In the data rows, the value 50 means zero.
Each pair is two rows. How far apart are they, by a hidden measure? 0 means very close, and 40 very far. Two or three weighted sums of its numbers give each row a place; it is the straight-line distance between the places.
[59. 33. 43. 61. 30. 58. 35. 58. 57. 68. 36. 34.]
[51. 48. 47. 51. 50. 50. 49. 53. 49. 48. 51. 51.]: 18
[63. 45. 46. 57. 45. 45. 44. 51. 50. 51. 39. 42.]
[61. 39. 42. 61. 38. 52. 39. 56. 52. 58. 36. 38.]: 14
[37. 58. 62. 36. 59. 48. 63. 44. 53. 42. 61. 62.]
[62. 30. 38. 48. 36. 48. 49. 67. 61. 41. 36. 50.]: 26
[37. 59. 62. 36. 59. 49. 63. 44. 54. 42. 61. 61.]
[43. 57. 52. 40. 59. 47. 60. 47. 49. 39. 56. 61.]: 7
[35. 64. 61. 36. 65. 45. 65. 40. 48. 39. 66. 64.]
[35. 60. 62. 36. 61. 47. 63. 42. 53. 42. 62. 62.]: 10
[58. 35. 44. 60. 30. 59. 35. 58. 58. 68. 35. 34.]
[39. 56. 59. 37. 58. 45. 62. 44. 54. 42. 60. 61.]: 11
[57. 34. 42. 45. 39. 50. 50. 63. 61. 43. 37. 51.]
[61. 39. 42. 61. 38. 52. 39. 56. 52. 57. 36. 38.]: 25
[35. 65. 61. 36. 67. 44. 66. 40. 49. 38. 65. 65.]
[44. 56. 56. 39. 59. 45. 61. 46. 50. 39. 59. 60.]: 17
[62. 41. 44. 59. 41. 49. 41. 54. 50. 54. 38. 39.]
[35. 59. 61. 37. 61. 48. 62. 42. 52. 42. 60. 63.]: 17
[40. 57. 61. 36. 59. 47. 62. 45. 56. 42. 59. 62.]
[58. 34. 45. 61. 31. 59. 35. 57. 58. 67. 35. 35.]: 8
[49. 50. 47. 46. 55. 49. 55. 53. 49. 41. 52. 58.]
[54. 41. 45. 50. 44. 50. 48. 57. 55. 48. 43. 49.]: 11
[42. 56. 56. 39. 60. 45. 61. 46. 51. 38. 56. 61.]
[63. 33. 41. 62. 31. 59. 34. 61. 56. 65. 34. 34.]: 17
[61. 44. 41. 56. 47. 45. 47. 55. 49. 45. 39. 46.]
[47. 55. 49. 44. 59. 46. 58. 50. 46. 39. 58. 59.]: 18
[63. 32. 39. 49. 38. 50. 48. 66. 59. 41. 35. 50.]
[50. 55. 44. 61. 49. 59. 40. 52. 40. 62. 57. 45.]: 26
[63. 46. 46. 56. 46. 45. 45. 51. 49. 51. 39. 43.]
[35. 63. 59. 36. 64. 48. 64. 42. 49. 41. 64. 64.]: 25
[48. 54. 49. 45. 57. 49. 57. 52. 47. 39. 56. 59.]
[39. 59. 62. 36. 60. 49. 62. 44. 54. 42. 60. 63.]: 26
[63. 42. 41. 54. 45. 46. 47. 58. 49. 43. 39. 46.]
[49. 53. 48. 46. 56. 49. 56. 54. 47. 39. 55. 59.]: 12
[35. 65. 60. 36. 66. 46. 65. 41. 46. 38. 65. 65.]
[62. 44. 42. 58. 45. 45. 43. 52. 47. 52. 38. 41.]: 12
[51. 52. 47. 63. 46. 59. 38. 49. 42. 66. 54. 40.]
[63. 45. 46. 57. 45. 45. 45. 52. 50. 51. 38. 42.]: 26
[62. 44. 45. 58. 44. 45. 44. 52. 49. 53. 38. 40.]
[51. 54. 47. 63. 48. 58. 38. 48. 42. 66. 54. 40.]: 18
[37. 59. 59. 37. 59. 48. 62. 44. 52. 43. 60. 61.]
[62. 44. 42. 59. 43. 47. 42. 53. 47. 54. 38. 40.]: 18
[57. 36. 49. 58. 32. 59. 37. 57. 61. 68. 37. 37.]
[46. 59. 54. 61. 51. 56. 41. 41. 42. 68. 57. 41.]: 27
[36. 64. 61. 36. 65. 44. 65. 41. 49. 39. 66. 64.]
[41. 57. 56. 39. 60. 46. 62. 46. 52. 39. 57. 61.]: 5
[63. 45. 45. 58. 46. 46. 44. 51. 49. 52. 38. 42.]
[60. 34. 41. 63. 31. 59. 34. 60. 56. 65. 35. 35.]: 25
[45. 56. 52. 42. 59. 45. 59. 49. 48. 39. 58. 60.]
[38. 56. 59. 37. 58. 46. 63. 44. 55. 41. 58. 62.]: 16
[62. 38. 39. 53. 43. 47. 47. 61. 53. 43. 37. 48.]
[62. 44. 44. 59. 44. 45. 43. 50. 48. 53. 39. 40.]: 16
[36. 64. 63. 36. 65. 48. 64. 42. 51. 41. 65. 65.]
[62. 43. 44. 58. 43. 44. 44. 50. 49. 52. 38. 39.]: 11
[63. 44. 45. 58. 44. 46. 44. 51. 48. 52. 38. 40.]
[38. 56. 60. 36. 59. 46. 62. 44. 55. 41. 58. 61.]: 24
[47. 55. 50. 44. 59. 46. 58. 50. 47. 39. 57. 59.]
[64. 45. 46. 58. 44. 46. 44. 52. 50. 53. 38. 42.]: 25
[49. 49. 46. 46. 53. 49. 54. 54. 51. 41. 50. 57.]
[39. 56. 61. 36. 57. 48. 62. 45. 54. 41. 58. 61.]: 13
[41. 66. 54. 42. 68. 45. 62. 43. 40. 38. 66. 64.]
[34. 65. 61. 36. 67. 45. 66. 40. 48. 37. 66. 65.]: 16
[42. 57. 54. 39. 59. 45. 61. 47. 50. 39. 57. 61.]
[59. 33. 44. 62. 30. 58. 34. 58. 58. 68. 36. 34.]: 10
[61. 43. 45. 58. 44. 45. 43. 51. 50. 51. 36. 40.]
[63. 44. 45. 58. 43. 48. 43. 53. 49. 54. 39. 42.]: 12
[62. 37. 38. 53. 43. 47. 47. 61. 54. 43. 37. 48.]
[53. 53. 47. 62. 47. 61. 38. 52. 44. 65. 52. 43.]: 14
[50. 51. 46. 54. 51. 53. 47. 52. 47. 51. 51. 49.]
[36. 61. 61. 36. 62. 46. 63. 41. 50. 42. 65. 62.]: 12
[47. 56. 49. 43. 59. 46. 58. 49. 47. 39. 58. 60.]
[64. 36. 39. 51. 41. 49. 47. 65. 57. 43. 37. 50.]: 9
[55. 57. 44. 63. 51. 57. 41. 50. 37. 59. 55. 43.]
[50. 55. 46. 60. 50. 61. 41. 53. 41. 60. 56. 46.]: 8
[59. 36. 48. 59. 31. 59. 36. 57. 61. 68. 37. 36.]
[51. 54. 48. 62. 47. 58. 38. 48. 42. 66. 55. 40.]: 28
[51. 47. 48. 46. 50. 51. 53. 55. 51. 44. 50. 54.]
[56. 34. 48. 59. 31. 57. 37. 55. 59. 68. 37. 34.]: 20
[49. 62. 48. 67. 53. 59. 38. 44. 34. 68. 61. 40.]
[37. 58. 60. 37. 59. 46. 62. 43. 53. 43. 61. 61.]: 37
[50. 50. 47. 51. 51. 52. 49. 53. 49. 48. 50. 52.]
[62. 42. 46. 58. 43. 45. 44. 51. 50. 51. 37. 40.]: 19
[47. 55. 50. 44. 59. 46. 58. 49. 46. 39. 58. 59.]
[36. 59. 61. 36. 60. 47. 62. 43. 53. 41. 60. 62.]: 26
[48. 57. 52. 62. 49. 57. 40. 44. 42. 67. 55. 40.]
[42. 56. 55. 39. 59. 45. 61. 46. 51. 39. 58. 60.]: 18
[61. 44. 45. 58. 44. 45. 44. 51. 50. 52. 37. 40.]
[62. 43. 45. 58. 43. 43. 44. 51. 49. 52. 38. 40.]: 4
[56. 45. 45. 55. 46. 51. 46. 54. 49. 52. 47. 47.]
[44. 58. 53. 45. 58. 49. 56. 46. 47. 45. 60. 57.]: 5
[52. 51. 46. 55. 50. 52. 47. 52. 45. 52. 52. 48.]
[38. 57. 60. 37. 59. 46. 63. 43. 55. 41. 57. 62.]: 29
[51. 50. 49. 45. 53. 51. 53. 55. 52. 43. 52. 58.]
[50. 56. 49. 45. 59. 49. 56. 53. 47. 39. 56. 61.]: 9
[45. 55. 52. 47. 55. 50. 54. 49. 47. 48. 58. 55.]
[45. 57. 50. 42. 59. 46. 59. 49. 47. 39. 56. 61.]: 5
[38. 56. 60. 37. 58. 46. 62. 43. 54. 43. 59. 60.]
[61. 29. 40. 46. 36. 48. 49. 66. 63. 42. 36. 51.]: 23
[49. 50. 47. 46. 54. 49. 54. 54. 49. 40. 51. 58.]
[42. 56. 55. 39. 59. 44. 61. 46. 50. 39. 58. 60.]: 11
[52. 57. 46. 63. 51. 62. 39. 52. 39. 63. 58. 46.]
[37. 58. 60. 37. 59. 47. 62. 42. 53. 43. 61. 61.]: 36
[41. 66. 54. 44. 67. 46. 60. 43. 41. 39. 64. 62.]
[63. 34. 41. 63. 32. 58. 35. 61. 55. 63. 34. 35.]: 20
[62. 43. 41. 56. 46. 44. 47. 56. 48. 45. 40. 46.]
[62. 43. 44. 59. 44. 44. 43. 51. 48. 53. 39. 39.]: 10
[61. 46. 42. 56. 48. 44. 47. 53. 47. 46. 41. 46.]
[41. 57. 56. 39. 60. 46. 62. 46. 52. 39. 57. 61.]: 16
[63. 35. 40. 63. 33. 55. 36. 59. 53. 62. 36. 35.]
[59. 33. 45. 60. 30. 58. 35. 57. 58. 68. 37. 34.]: 12
[62. 34. 38. 63. 31. 59. 33. 61. 54. 65. 34. 35.]
[61. 44. 45. 58. 44. 44. 45. 50. 50. 51. 37. 41.]: 25
[38. 66. 58. 38. 68. 45. 64. 41. 45. 36. 65. 65.]
[60. 29. 42. 45. 36. 50. 50. 67. 64. 41. 35. 51.]: 28
[38. 57. 60. 37. 59. 47. 62. 44. 53. 43. 61. 61.]
[42. 57. 53. 40. 59. 46. 61. 46. 50. 39. 56. 61.]: 4
[47. 61. 56. 60. 52. 58. 41. 41. 41. 68. 57. 43.]
[58. 34. 46. 60. 30. 57. 36. 57. 59. 68. 37. 34.]: 33
[61. 35. 46. 61. 31. 60. 35. 59. 59. 68. 36. 36.]
[62. 43. 44. 58. 44. 44. 44. 51. 48. 52. 38. 40.]: 16
[54. 58. 41. 64. 53. 56. 40. 49. 35. 60. 53. 43.]
[46. 57. 54. 46. 57. 52. 54. 49. 47. 48. 58. 57.]: 16
[35. 60. 61. 37. 62. 47. 63. 42. 51. 42. 64. 62.]
[35. 62. 59. 36. 62. 48. 63. 42. 50. 42. 62. 63.]: 6
[36. 63. 63. 35. 63. 47. 64. 41. 50. 40. 65. 64.]
[38. 56. 59. 37. 59. 46. 63. 43. 55. 41. 57. 61.]: 12
[36. 61. 63. 37. 63. 48. 64. 42. 50. 41. 64. 63.]
[38. 57. 59. 37. 59. 47. 63. 44. 55. 41. 57. 62.]: 13
[41. 56. 59. 38. 58. 44. 62. 44. 53. 40. 58. 60.]
[44. 56. 52. 42. 59. 45. 60. 48. 48. 39. 58. 60.]: 14
[56. 38. 46. 48. 42. 51. 49. 59. 58. 46. 41. 49.]
[64. 33. 39. 50. 39. 50. 48. 65. 58. 41. 35. 49.]: 11
[60. 47. 44. 57. 49. 43. 47. 50. 46. 48. 41. 44.]
[54. 55. 43. 62. 52. 54. 41. 50. 38. 58. 54. 44.]: 22
[62. 40. 43. 60. 41. 49. 41. 55. 50. 56. 38. 39.]
[64. 35. 41. 63. 32. 59. 34. 61. 55. 64. 35. 36.]: 14
[62. 42. 44. 58. 43. 43. 44. 51. 49. 53. 38. 40.]
[60. 33. 43. 63. 31. 59. 34. 59. 57. 67. 34. 34.]: 12
[51. 56. 44. 63. 50. 60. 39. 51. 37. 63. 58. 44.]
[61. 42. 40. 55. 47. 45. 47. 57. 49. 44. 39. 46.]: 25
[62. 46. 43. 56. 48. 44. 47. 54. 47. 45. 41. 45.]
[60. 33. 43. 62. 30. 60. 34. 61. 57. 66. 35. 34.]: 20
[55. 56. 43. 63. 52. 55. 41. 49. 37. 59. 55. 43.]
[47. 63. 51. 65. 54. 59. 39. 42. 35. 68. 59. 41.]: 19
[55. 35. 48. 58. 32. 58. 37. 55. 60. 68. 36. 36.]
[62. 43. 44. 58. 44. 43. 44. 51. 49. 51. 38. 40.]: 21
[41. 64. 54. 44. 66. 46. 60. 43. 43. 40. 62. 61.]
[47. 62. 56. 61. 53. 58. 41. 41. 41. 68. 57. 43.]: 17
[62. 44. 44. 59. 44. 45. 43. 50. 48. 52. 39. 40.]
[63. 34. 42. 63. 31. 59. 33. 61. 56. 66. 36. 36.]: 15
[39. 56. 60. 36. 58. 46. 62. 44. 55. 42. 59. 61.]
[56. 56. 45. 63. 51. 55. 40. 50. 37. 59. 53. 43.]: 37
[51. 53. 46. 63. 46. 58. 38. 49. 42. 66. 53. 41.]
[40. 66. 56. 41. 68. 46. 63. 43. 42. 37. 66. 64.]: 3
[46. 57. 50. 44. 60. 47. 58. 50. 48. 39. 56. 60.]
[59. 35. 47. 59. 31. 59. 35. 58. 59. 68. 36. 36.]: 23
[46. 58. 54. 61. 51. 56. 41. 41. 41. 68. 57. 40.]
[61. 33. 38. 50. 40. 48. 48. 65. 58. 42. 35. 49.]: 26
[36. 60. 61. 37. 61. 47. 63. 41. 52. 43. 63. 62.]
[63. 38. 41. 61. 38. 50. 39. 56. 51. 58. 38. 38.]: 12
[35. 61. 59. 37. 62. 49. 63. 42. 50. 42. 63. 63.]
[63. 44. 44. 59. 44. 44. 44. 51. 48. 52. 39. 40.]: 17
[35. 59. 61. 37. 60. 47. 63. 43. 54. 42. 61. 62.]
[39. 56. 58. 37. 58. 45. 62. 45. 54. 39. 56. 62.]: 7
[62. 33. 40. 63. 30. 58. 33. 60. 55. 66. 35. 34.]
[43. 56. 54. 40. 59. 45. 61. 46. 50. 39. 58. 60.]: 10
[60. 35. 45. 61. 31. 60. 35. 59. 59. 68. 35. 35.]
[36. 60. 61. 37. 61. 47. 63. 42. 51. 42. 64. 62.]: 13
[39. 59. 62. 35. 59. 48. 62. 44. 54. 42. 60. 63.]
[36. 60. 61. 37. 61. 46. 63. 41. 51. 42. 64. 62.]: 12
[62. 43. 43. 59. 43. 47. 42. 52. 48. 54. 40. 40.]
[39. 56. 60. 37. 58. 45. 62. 44. 54. 41. 58. 61.]: 19
[35. 59. 61. 36. 61. 48. 62. 43. 53. 41. 60. 63.]
[49. 51. 46. 46. 54. 48. 55. 54. 48. 41. 54. 57.]: 30
[61. 39. 43. 61. 39. 51. 39. 56. 52. 58. 37. 38.]
[36. 58. 61. 37. 59. 47. 62. 44. 54. 42. 59. 61.]: 16
[41. 56. 57. 38. 59. 44. 62. 45. 52. 40. 58. 61.]
[60. 30. 39. 47. 37. 49. 49. 67. 63. 41. 33. 51.]: 16
[62. 33. 40. 64. 31. 57. 34. 61. 54. 65. 35. 34.]
[61. 44. 45. 57. 44. 44. 44. 51. 50. 52. 38. 40.]: 19
[37. 56. 60. 37. 59. 47. 62. 45. 55. 41. 57. 61.]
[42. 56. 55. 40. 59. 45. 60. 48. 51. 38. 57. 61.]: 12
[39. 56. 60. 37. 58. 46. 62. 44. 54. 42. 59. 60.]
[57. 35. 48. 59. 30. 59. 37. 56. 60. 67. 36. 35.]: 12
[59. 33. 44. 61. 30. 59. 34. 58. 58. 68. 36. 34.]
[62. 33. 40. 64. 30. 57. 33. 60. 56. 66. 35. 34.]: 8
[36. 63. 62. 37. 64. 46. 64. 41. 49. 40. 65. 63.]
[62. 43. 45. 58. 43. 44. 44. 51. 49. 53. 38. 39.]: 10
[50. 49. 47. 46. 52. 49. 53. 54. 50. 42. 52. 56.]
[49. 53. 47. 46. 57. 47. 56. 53. 46. 39. 57. 58.]: 11
[34. 62. 62. 36. 65. 47. 65. 41. 50. 41. 64. 64.]
[62. 43. 43. 59. 44. 45. 43. 51. 48. 53. 39. 40.]: 16
[48. 56. 49. 62. 49. 58. 40. 46. 43. 66. 54. 41.]
[36. 59. 61. 37. 60. 46. 63. 42. 52. 42. 63. 62.]: 15
[42. 56. 58. 37. 59. 47. 62. 46. 52. 39. 57. 61.]
[38. 60. 63. 36. 60. 48. 62. 44. 54. 43. 61. 63.]: 11
[61. 35. 40. 63. 33. 57. 35. 59. 55. 64. 35. 36.]
[40. 55. 60. 36. 58. 47. 62. 46. 54. 40. 57. 61.]: 8
[47. 53. 48. 52. 52. 54. 48. 51. 46. 53. 56. 51.]
[37. 63. 63. 36. 63. 49. 63. 42. 52. 42. 64. 64.]: 20
[48. 54. 45. 58. 51. 59. 43. 51. 43. 59. 56. 48.]
[37. 56. 60. 36. 59. 47. 63. 44. 55. 41. 57. 61.]: 31
[35. 58. 61. 36. 60. 48. 62. 43. 54. 41. 60. 62.]
[45. 57. 48. 43. 59. 47. 58. 51. 46. 39. 56. 60.]: 21
[62. 33. 41. 64. 31. 57. 34. 60. 54. 64. 36. 34.]
[36. 59. 61. 36. 60. 46. 62. 42. 53. 43. 62. 61.]: 18
[39. 56. 58. 37. 59. 45. 62. 45. 53. 39. 57. 61.]
[35. 59. 61. 36. 60. 47. 63. 43. 54. 42. 60. 62.]: 6
[38. 57. 60. 36. 59. 46. 62. 44. 55. 42. 58. 61.]
[36. 61. 62. 36. 61. 48. 63. 43. 52. 42. 62. 62.]: 7
[36. 63. 63. 36. 64. 49. 63. 43. 51. 42. 65. 65.]
[50. 51. 46. 46. 54. 48. 55. 54. 48. 40. 54. 57.]: 25
[56. 35. 48. 58. 31. 60. 37. 56. 59. 68. 37. 35.]
[39. 57. 62. 36. 59. 48. 62. 45. 55. 42. 60. 63.]: 14
[46. 60. 55. 61. 52. 57. 42. 41. 41. 68. 57. 41.]
[35. 63. 61. 36. 64. 46. 64. 41. 49. 40. 65. 64.]: 18
[52. 49. 47. 52. 49. 54. 48. 53. 48. 50. 51. 50.]
[36. 60. 62. 36. 61. 49. 63. 42. 52. 42. 63. 62.]: 18
[51. 53. 47. 63. 47. 59. 38. 49. 42. 66. 53. 40.]
[38. 57. 60. 37. 58. 46. 62. 44. 53. 42. 60. 61.]: 22
[62. 31. 38. 49. 37. 48. 48. 67. 60. 42. 36. 49.]
[46. 60. 54. 61. 52. 56. 41. 40. 40. 68. 58. 41.]: 36
[41. 56. 60. 37. 58. 47. 63. 45. 54. 40. 57. 61.]
[44. 62. 54. 62. 53. 56. 42. 40. 40. 68. 58. 41.]: 24
[47. 55. 49. 45. 58. 47. 57. 51. 46. 39. 57. 59.]
[34. 61. 61. 36. 63. 47. 63. 42. 52. 42. 63. 63.]: 25
[38. 57. 60. 37. 59. 46. 62. 44. 54. 42. 60. 61.]
[61. 41. 42. 60. 40. 50. 40. 55. 52. 56. 37. 39.]: 12
[37. 65. 61. 36. 67. 45. 66. 41. 46. 37. 65. 65.]
[61. 35. 45. 61. 31. 60. 34. 60. 58. 67. 36. 36.]: 15
[63. 31. 40. 47. 38. 50. 49. 68. 63. 41. 34. 52.]
[39. 56. 59. 37. 59. 45. 63. 45. 54. 40. 56. 61.]: 25
[61. 44. 44. 59. 45. 45. 44. 50. 49. 53. 38. 40.]
[39. 56. 61. 36. 58. 47. 62. 45. 55. 41. 57. 61.]: 15
[40. 56. 59. 37. 58. 46. 62. 44. 54. 41. 58. 61.]
[56. 34. 46. 60. 31. 59. 36. 57. 59. 67. 35. 34.]: 5
[39. 56. 60. 36. 58. 46. 62. 44. 54. 42. 59. 60.]
[50. 51. 47. 45. 54. 50. 55. 55. 49. 40. 53. 57.]: 22
[62. 43. 44. 58. 43. 44. 44. 51. 48. 52. 39. 39.]
[61. 33. 41. 63. 30. 58. 34. 59. 56. 67. 35. 34.]: 15
